(in the rows, 128 means zero)
One hidden turn or mirror swaps the rows below in pairs. Which row is each named row swapped with?
The rows were stretched afterwards, more along some directions than others.
kema: [138 119 126 122 125 143 121 153 139 129 123 124 137 130 143 104]
revav: [138 143 158 129 121 145 133 134 117 106 136 114 131 145 108 116]
mot: [144 113 145 134 124 146 116 157 144 128 123 132 134 128 148 114]
Nukat: [131 117 125 141 131 133 122 129 152 137 133  89 124 158 126  95]
Dal: [102 144 150 140 121 138 112 131 156 129 100 103 109 121 141 102]
dod: [130 113 127 147 132 130 121 140 150 141 131  89 128 163 126  86]
gupom: [133 136 157 126 129 146 124 135 118 104 134 117 128 151 109 115]
taka: [135 116 131 123 123 142 126 160 142 136 116 123 133 133 147 105]
muto: [122 159 164 130 135 145 115 121 161 139 135 113 136 133 128 137]
rok: [100 113 147 136 160 146 136 132 167 157 112 104 107 156 126 124]
Vibun: [100 140 146 134 117 143 110 128 157 126 103  94 109 122 147  90]
bure: [ 91 149 148 129 124 136 107 119 151 130 103 101 107 122 147  96]
Zuko: [114 163 167 129 133 138 109 117 160 137 133 117 130 127 133 143]
gak: [106 126 146 127 109 150 121 133 114 130 139 123 130 129 148 115]
Vokev: [103 139 142 128 130 147 109 121 150 123 101 100 110 119 149  93]
Mibuf: [134 138 155 135 122 141 129 140 124 104 135 108 127 151 107 110]
lur: [117 132 142 135 105 158 131 133  94 121 149 127 143 146 141 119]
gubav: [116 160 163 128 134 138 110 117 167 136 130 115 132 126 132 138]
Regog: [ 79 125 137  94 131 127 105 122 183 144 111 110 100 155 130 109]
gite: [ 72 120 126 103 136 132 112 118 172 138 117  98 106 163 123 108]
Bas: [142 134 154 129 129 152 130 133 113 100 137 112 133 151 111 114]
pefe: [110 116 147 124 160 154 130 116 160 149 113  98 112 147 130 127]
panon: [107 144 138 124 125 146 119 113 147 119 102  97 119 119 143  91]
dek: [125 116 126 146 127 132 126 132 155 142 128  85 125 164 127  89]
mavuv: [ 94 116 161 127 166 138 118 131 173 158 111 103 106 148 126 130]
Vek: [ 99 146 149 139 120 137 111 121 139 119 110  94 118 122 140 101]
kuli: [102 119 157 129 154 150 130 131 174 161 109 103 104 157 124 121]
bufaf: [127 129 128 150 137 136 127 125 153 121 135  86 129 170 122  97]
bule: [143 140 153 125 125 147 132 133 121 104 129 113 127 144 111 113]
neti: [139 118 132 114 118 143 126 153 138 133 115 128 128 127 147 109]
vemir: [135 117 129 125 125 137 120 156 144 138 115 120 132 130 147 110]
nite: [ 98 146 150 127 117 139 108 129 144 135 104 102 108 123 145  91]
Fugi: [ 91 121 150 119 160 137 126 132 170 166 104 108  97 153 127 124]
kuz: [118 158 168 125 131 143 112 126 161 138 135 115 134 133 125 140]
Sif: [107 152 148 128 116 148 125 128 145 124 103 102 113 123 144  95]
Fedir: [125 124 124 138 128 139 126 128 149 140 135  90 131 167 124  91]
bor: [ 94 117 153 123 161 144 122 127 162 156 107 110 101 151 130 128]
Vev: [101 125 142 139 111 142 120 135 115 132 143 125 131 136 145 117]
dil: [147 112 136 133 123 153 130 158 149 131 116 120 135 135 146 109]
zod: [136 124 128 153 130 141 138 132 156 131 129  84 130 166 125  87]
Midu: [ 79 123 132 100 138 128 107 114 183 131 121  93 101 152 121 103]
Rari: [101 123 160 138 165 142 126 137 172 158 114  99 103 154 125 120]
kunit: [ 72 118 132 103 134 127 100 128 174 138 116 101 100 160 129 106]
sovov: [115 128 139 141 108 160 127 128 101 114 153 123 148 130 138 129]
zepar: [119 154 169 137 132 140 113 133 161 142 139 119 136 132 129 143]
ramif: [ 97 116 145 131 167 144 123 116 172 153 106 100 100 147 132 121]

vemir pairs with dod
dek pairs with taka
dil pairs with zod
sovov pairs with Midu

